Rotation paths and how fast each direction turns (degrees per step)
Each turn is a multiple of 5 degrees from 10 to 175, or 0.
Each row of a path follows its step; steps can be skipped.
Path 1:
step 0: [ 19  16  48 -16  22  33  13   7 -46  -2   6  65  64  76  43 -15 -18 -33
  34 -39  41 -42 -25  -6  16 -36  61 -20  53  -1  -6 -13  -4 -25  17  17
 -20  19  19  -6  40  -4 -26 -26   1   0  47  -2]
step 1: [-14 -32 -20  -4   0 -11  74 -22 -80 -25 -13  -1  14   9 -22 -27 -22 -48
  57 -33  22  29  19 -19 -27  20  31  32  29 -24   7  10  -3 -45   8  71
  -5  -6 -27  33 -16  23 -79 -24   4   1  23  13]
step 2: [ 12  -7   9 -15 -27   3   8 -59 -23 -66  47  13   0 -52   0 -25  45  -8
  17  43  11 -19   9  41  -7 -10  66  -2  42 -36 -29  34  41   0  51  69
 -10 -47  41  37  -3  -4 -22  12  12 -27  -2   6]
step 3: [-11  17  10  -8  18  29  26   7  -8   9  20 -18  61   5  51  -8 -31   6
  32 -24 -51 -33 -13   8  18 -17  44 -58   1 -62 -59  -1 -13 -22  49  45
 -43  -8  43  31  44   3   0   9  45 -20  49 -38]
step 4: [-26 -28   3   3 -19   2  67 -22 -15   6 -56 -27  44  19  42 -12 -40 -46
  25  22 -63  12  18  10 -49 -50 -44   1   4 -23  17 -34  49 -36  25  66
 -10 -23 -14  17  -1 -21 -50   0  27   7  21  13]
step 5: [ 55 -19  19   2  27  13  31 -43 -13 -51 -15  41  45  11  71  25  27 -17
  32  65  24 -19  26  22 -28 -57  12  29  31  27 -10   3  42  30  34  55
   2  19  35  -6  14  -3   3 -28  20 -44 -20  15]
step 6: [-17  12  12 -10  69 -24  25  -2 -40 -20 -13  13  37  54  54  23 -16   5
  65  14   1  18 -14 -34   5  22  68 -32  72 -22 -41  13   0 -17  15  14
 -28  34   4 -32  37   8 -50 -10  -4 -26  20 -41]
step 7: [-52 -13  35 -30 -18  33  78 -44 -47 -44  12  -4 -12  13   9  -2 -12  -8
  40   6 -17  56 -10  25 -28  32  14   7  32 -44   7  -9  35   4 -21  54
 -17 -30 -60  25  26 -26 -58  17 -27 -27  16  26]
step 8: [ 30   8  49 -29   3  12  15 -33 -22 -32  39  13  82 -59  53   0  20  25
  27   1  23  14   7  54  18 -14  -2  -7  -8 -63 -27  24  17  32  13  53
  -1  -4  37  61  -4 -15 -33   4  -1 -37 -51   8]
step 9: [-32   1  25 -38  11 -47   4  -2  13   5 -21 -46  79  -1  53 -19 -62  30
  53 -22   0  -1  14   2 -18 -28  10 -44  58 -38 -60   5  20 -31  -2   6
  35  -1  33  20  37  -3 -13  13  48  -8  35 -15]
Directions:
[  9   1  -1  -2   8   3   3 -17   5  -6  -9  -7   7  13  -4  13  -5 -10
   6  15  -8 -15   7  -7  -4  18  -6  -5 -10  -1   1   6  -7   3   7 -18
  -6 -13   5   3  -1 -12  -1  -3  -6  -4   1   6] | 45
[  1   3   5  -1   4  -5  -3  -4  13   3  -3  -6   6  -4  -3  -7  -4   7
  -7   3  -6 -14  15  12  -8   8  -5  10  -7  -4   4  -8  10 -17  -9  10
 -12   7  12   1  10  19   8   8 -12  -1   5  -8] | 60
[ -9   2   9   3  -7 -18 -13   3   6   1   0   6   7   3  -8  -4   2  -2
  -9  11  -1   0  -3   2   3  -1  -3  -9  17  -1   5   0  21 -14   9  -7
  -1 -10   0  -8  -5 -14 -19   5  -6  10  -5  -3] | 155
[-10 -13   2  -4   7 -15   1  12   4   0  -9   1   0   1  10  10  -6  -1
   4 -19 -20  -9  -1  -5   9   9   0  -2   4   6  -3  14  -7 -17  -4  -3
   6   3  -8  11  -7   8  -7  -8   4  -5  -2  -8] | 130
[ 10  -6  15   1 -12  12   7  -3   7   8  -2   5  11   0  15  -3   0  -2
   0 -22   1  -1   3  -3   6  -3 -10  -7  -6   0  21  -7  -7   4   9   1
  -9  -1  -8   0  -3   1  -9  12 -13   6  -3   5] | 95
